In the rows, 128 means zero.
Each path is a new rotation, seen through one point. The rows after it are directions, each followed by how far the rotation turns it, in degrees per step (0 if it stays put).
Each turn is a multiple of 5 degrees from 10 to 175, or 0.
Each row of a path follows its step; steps can be skipped.
path 1
step 0: [127 128 132 128 123 130 134 129 136 124 118 125 123 135 121 141 132 119
 130 127 139 137 130 128 134 127 125 130 125 130 124 129 127 121 124 124
 128 125 135 125 120 126 122 122 131 126 122 128 130 124 126 122 136]
step 1: [121 124 122 124 134 128 137 124 137 135 130 132 131 129 126 125 124 122
 124 134 124 128 117 127 131 126 129 133 121 130 133 120 134 124 130 123
 130 126 134 124 126 131 122 127 122 125 125 120 122 118 134 121 130]
step 2: [141 122 123 126 128 128 132 125 142 133 122 124 131 130 128 133 132 132
 120 124 133 130 132 133 128 130 125 133 125 132 129 119 130 131 130 125
 135 128 118 121 124 136 124 132 137 126 125 125 132 123 124 131 130]
step 3: [130 123 126 130 125 133 131 129 136 121 119 131 128 124 126 132 123 121
 125 122 139 136 113 130 129 129 125 129 124 138 123 127 130 125 124 135
 127 132 124 124 131 120 128 123 119 133 123 124 127 125 128 126 131]
step 4: [132 125 124 126 134 124 133 118 138 122 129 121 127 133 121 132 119 130
 123 130 123 124 123 127 135 129 129 121 135 129 128 122 130 127 125 117
 122 130 132 121 127 128 121 126 125 124 122 133 127 124 133 129 137]
step 5: [127 126 118 124 126 129 133 125 140 131 129 126 128 134 128 130 127 126
 133 128 132 142 123 126 129 129 124 138 128 123 113 122 129 128 128 135
 133 127 125 130 118 135 123 133 129 126 126 133 127 126 128 129 129]
step 6: [128 125 119 128 125 134 132 117 135 133 122 136 120 122 125 133 123 135
 132 121 130 124 123 131 136 130 125 134 121 129 130 123 130 135 123 129
 128 125 128 124 127 120 130 123 124 122 122 119 134 122 131 124 131]
step 7: [133 135 120 128 125 126 138 119 133 127 125 129 128 128 121 134 120 128
 116 125 125 136 133 128 129 124 134 133 130 134 129 132 129 122 127 125
 128 133 119 123 122 132 124 127 127 136 128 130 128 124 134 127 140]
step 8: [126 131 119 128 136 125 133 126 139 127 131 137 125 129 132 131 123 130
 121 127 137 126 117 129 131 127 126 123 124 127 119 125 130 128 122 132
 129 130 122 139 129 129 119 131 130 126 117 129 124 134 127 123 132]
step 10: [122 125 118 130 131 136 143 124 129 129 134 132 130 126 123 132 128 129
 127 130 124 139 131 134 125 129 135 129 130 135 122 123 127 127 122 129
 132 127 127 127 125 125 121 135 120 131 122 121 128 127 141 127 129]
step 11: [130 132 120 133 132 125 133 127 139 135 124 129 123 126 125 131 124 137
 123 129 130 132 133 137 135 135 127 122 124 130 123 121 122 126 128 126
 129 121 125 130 131 124 124 124 133 126 130 128 128 129 118 123 141]
Speeds:
[128 129 126 127 126 128 127 131 128 129 128 127 131 130 128 126 127 127
 127 128 127 133 127 126 128 126 128 129 129 128 126 129 129 127 128 130
 128 128 128 128 126 128 128 126 126 132 131 125 127 128 127 127 128] | 160
path 2
step 0: [120 132 139 134 133 132 122 129 129 120 133 120 127 127 121 127 135 134
 130 130 132 122 121 124 130 117 134 121 129 128 127 127 130 131 132 133
 117 127 124 129 121 113 127 130 131 138 125 130 126 126 119 134 135]
step 1: [128 130 129 122 137 131 132 134 130 136 144 126 130 126 132 123 143 119
 123 130 134 122 120 130 122 127 127 123 134 129 122 124 129 123 124 130
 123 124 122 127 138 123 123 135 126 124 123 119 130 132 129 127 120]
step 2: [123 127 127 122 132 125 133 130 126 134 135 127 131 137 125 131 127 119
 133 129 132 130 121 133 133 118 133 139 128 126 130 118 129 122 131 140
 128 144 124 135 120 117 127 123 133 126 130 128 128 129 123 125 133]
step 3: [126 133 128 136 132 130 123 129 123 114 136 132 133 127 121 117 137 130
 119 135 131 127 127 137 125 127 134 131 138 120 130 125 126 119 126 132
 124 129 131 127 136 115 134 126 128 135 135 129 123 127 125 132 126]
step 5: [123 129 128 129 131 126 129 131 126 124 142 125 135 133 131 130 127 122
 128 134 140 121 128 126 139 122 135 121 128 125 126 126 128 131 127 137
 120 130 127 140 129 122 122 118 125 126 132 130 135 128 133 140 137]
step 6: [131 129 126 126 131 127 119 131 125 125 136 133 131 136 131 124 139 125
 123 132 134 132 121 142 131 133 125 131 130 135 118 121 133 129 126 137
 128 125 123 128 124 121 121 135 132 137 134 124 115 129 130 129 124]
step 7: [132 135 128 115 124 131 131 131 115 131 128 129 128 138 120 124 130 128
 133 133 120 122 120 131 124 117 130 129 135 121 126 121 130 129 132 129
 122 133 125 133 137 121 126 129 137 121 126 129 125 126 124 139 134]
step 8: [125 131 128 132 134 135 130 135 130 118 133 136 120 136 127 130 139 124
 112 119 131 122 127 125 131 129 141 121 126 131 125 125 127 121 127 135
 124 135 131 131 129 120 130 130 133 130 131 125 134 127 128 139 131]
step 9: [123 128 133 127 132 130 124 145 122 130 138 118 130 136 125 135 131 126
 132 125 136 125 127 137 126 118 123 126 132 134 122 125 128 127 122 134
 127 122 128 130 128 125 137 128 131 134 120 122 115 126 128 128 130]
step 10: [127 136 123 113 131 128 128 127 123 128 142 129 133 136 130 131 134 121
 122 140 126 124 124 126 136 121 137 135 132 129 130 132 120 129 128 128
 123 126 131 128 127 120 125 130 126 127 126 133 129 135 117 136 124]
step 11: [136 126 124 133 131 126 126 138 120 129 130 129 124 126 126 132 143 124
 122 136 128 125 125 132 128 125 136 138 133 133 128 129 135 123 126 136
 120 137 123 133 126 123 135 135 136 129 137 123 129 127 137 126 135]
Speeds:
[128 129 127 127 127 129 131 127 127 129 129 130 127 126 126 131 126 128
 131 128 129 127 129 126 131 128 128 126 128 126 130 128 127 128 130 128
 129 127 131 128 126 125 126 127 130 128 130 129 128 128 125 130 129] | 140
[127 125 127 130 130 127 125 129 129 128 127 130 129 128 129 129 129 129
 130 126 128 128 129 128 130 130 129 130 130 126 127 128 127 127 128 131
 128 128 130 132 126 128 128 129 129 126 126 129 131 126 129 128 130] | 120
path 3
step 0: [133 121 134 125 131 122 130 120 129 135 122 127 117 138 127 122 122 125
 131 128 135 121 135 133 125 135 128 125 131 126 135 129 137 121 132 121
 129 131 129 130 130 138 127 130 126 141 117 135 137 124 133 140 125]
step 1: [124 125 126 137 132 125 134 133 130 139 132 130 121 137 123 123 127 130
 135 123 126 121 134 135 112 131 128 122 126 133 133 125 142 125 129 134
 120 125 121 126 128 135 133 124 131 128 125 137 126 122 132 134 136]
step 2: [117 133 123 132 125 122 139 131 120 134 133 135 127 136 121 114 114 124
 127 129 125 128 119 127 125 128 127 128 121 131 130 129 138 123 133 129
 115 124 132 132 130 129 123 126 124 121 125 127 123 124 135 127 134]
step 3: [121 123 126 129 122 123 136 129 118 129 125 125 136 136 113 122 126 135
 130 128 127 132 118 126 129 127 122 131 122 127 133 129 132 117 130 116
 126 136 123 126 139 133 127 131 120 122 125 131 140 123 129 124 125]
step 4: [132 135 128 127 129 131 139 127 131 126 125 116 130 138 115 123 131 138
 122 126 131 126 139 128 126 131 124 129 132 136 136 125 136 121 129 117
 127 143 136 122 127 127 134 131 122 121 124 131 131 129 131 126 128]
step 5: [125 137 127 122 126 127 133 126 126 128 122 131 115 136 133 128 123 136
 122 121 141 132 137 123 120 125 126 120 129 135 136 135 133 125 122 131
 121 135 134 121 123 130 134 126 117 130 122 126 134 125 136 128 126]
step 6: [127 126 126 130 121 138 129 135 123 135 129 135 118 138 128 123 122 131
 128 126 123 137 133 133 124 136 120 120 124 134 126 135 125 129 118 131
 122 138 120 134 124 141 133 133 120 135 128 129 131 121 135 128 132]
step 7: [133 123 124 123 119 133 128 129 126 133 129 133 122 128 116 119 116 134
 139 123 122 131 127 141 128 135 129 123 122 128 138 127 132 130 130 118
 117 129 129 132 123 131 129 135 121 132 128 130 117 131 129 119 128]
step 8: [122 122 129 119 126 133 132 135 119 128 127 121 120 133 119 123 124 147
 133 125 127 128 125 126 125 123 128 131 114 136 135 122 130 127 131 127
 122 126 129 126 131 122 126 120 128 135 125 134 124 130 121 117 125]
step 10: [136 122 142 131 129 122 139 134 126 131 122 134 124 127 126 129 128 124
 125 123 136 127 134 131 126 130 114 123 127 125 142 129 131 116 125 126
 129 130 130 122 120 134 128 133 123 139 123 129 135 125 122 121 129]
step 11: [135 136 132 133 138 124 138 134 129 135 131 131 114 131 120 127 128 129
 134 120 117 132 137 123 127 128 123 122 125 127 127 124 136 121 124 135
 123 133 129 128 126 130 124 134 129 143 123 137 125 125 133 126 130]
Speeds:
[129 128 126 131 125 127 127 130 126 129 129 128 126 126 126 129 128 129
 126 130 127 127 127 127 132 130 127 126 129 127 129 128 129 126 128 128
 130 125 127 129 128 130 127 131 127 129 128 125 129 127 129 126 128] | 95
[128 129 127 128 127 128 130 128 129 128 132 128 130 128 129 126 129 127
 126 129 126 127 129 129 129 129 126 126 130 130 127 127 128 128 127 127
 128 130 131 131 129 127 130 129 129 127 129 130 125 131 129 128 130] | 145
path 4
step 0: [129 129 125 140 123 129 118 132 130 130 130 121 132 127 136 129 142 131
 138 130 131 128 127 126 138 130 130 120 128 120 129 121 126 136 132 122
 125 117 123 134 124 131 129 124 135 124 120 127 132 128 126 136 132]
step 1: [133 115 125 146 122 142 127 134 126 132 127 127 127 122 130 126 129 127
 136 132 128 128 132 120 127 125 126 131 124 118 123 122 128 128 135 128
 128 127 123 124 129 139 120 130 130 130 126 122 134 130 125 127 124]
step 2: [132 134 136 137 119 140 120 137 123 133 131 132 129 120 122 126 132 129
 130 126 122 122 132 124 124 126 122 129 133 123 130 125 115 130 127 129
 126 135 128 129 123 131 121 126 123 125 142 129 124 131 129 127 126]
step 3: [123 133 133 133 123 128 122 129 130 132 129 130 131 126 129 136 137 130
 132 128 127 114 123 121 125 131 122 123 129 118 130 126 124 135 130 125
 133 132 126 124 126 117 132 133 132 123 136 139 137 136 119 131 128]
step 5: [120 129 122 131 124 136 126 139 121 132 137 127 128 133 127 124 120 132
 135 135 126 128 123 132 130 130 130 135 134 126 132 134 123 122 133 121
 123 125 125 131 129 128 124 138 126 124 136 132 119 134 130 140 125]
step 6: [117 127 126 128 118 132 123 135 128 130 125 125 143 126 129 119 126 132
 132 132 128 123 122 126 125 145 122 138 125 129 132 125 126 130 130 119
 128 126 125 128 132 131 134 126 132 123 126 137 124 134 125 130 131]
step 7: [127 120 132 127 123 128 120 127 126 128 115 138 127 125 135 128 133 135
 126 131 128 131 127 115 126 130 126 133 125 128 127 132 125 127 129 113
 126 119 124 132 129 134 123 127 131 127 126 134 120 135 115 125 127]
step 8: [120 124 129 124 127 134 116 133 128 128 135 135 130 121 133 136 136 129
 130 125 126 135 128 129 132 122 137 134 133 119 136 128 131 128 137 122
 127 124 118 130 131 132 118 120 124 134 133 129 121 134 123 131 125]
step 9: [126 126 123 125 118 135 124 129 129 132 130 123 133 113 126 127 131 130
 137 130 128 136 134 134 131 124 127 127 129 114 131 124 128 122 135 123
 137 129 126 124 135 126 135 118 130 119 133 134 129 132 125 127 132]
step 10: [135 130 128 124 124 137 123 122 120 132 125 122 121 126 127 135 129 131
 136 134 129 129 125 118 119 121 127 138 125 117 128 130 118 131 128 122
 137 130 134 124 134 134 135 125 136 122 129 127 121 130 125 125 125]
step 11: [136 139 131 128 125 131 116 128 128 133 132 123 131 133 132 141 136 131
 136 128 130 117 127 130 136 120 124 134 126 122 135 132 123 134 131 123
 130 124 125 135 124 137 129 131 126 129 125 135 118 122 129 131 126]
Speeds:
[125 127 128 127 129 127 126 128 127 128 125 129 128 129 132 125 127 125
 127 130 128 128 128 130 131 131 129 129 128 129 127 128 126 128 129 129
 126 126 130 129 129 128 130 129 127 130 128 129 128 129 127 129 127] | 45
[127 129 128 128 128 125 129 125 128 128 131 130 128 126 130 128 130 129
 128 128 127 128 125 127 129 125 128 124 130 129 128 128 129 128 131 129
 127 127 128 129 130 131 128 129 128 129 127 128 128 129 126 129 129] | 90
[127 127 126 128 127 126 129 130 127 129 126 126 127 127 127 127 128 126
 130 130 129 130 126 131 130 126 127 128 129 127 127 126 130 127 128 128
 127 129 125 125 128 129 125 129 126 129 129 126 127 129 129 129 128] | 95
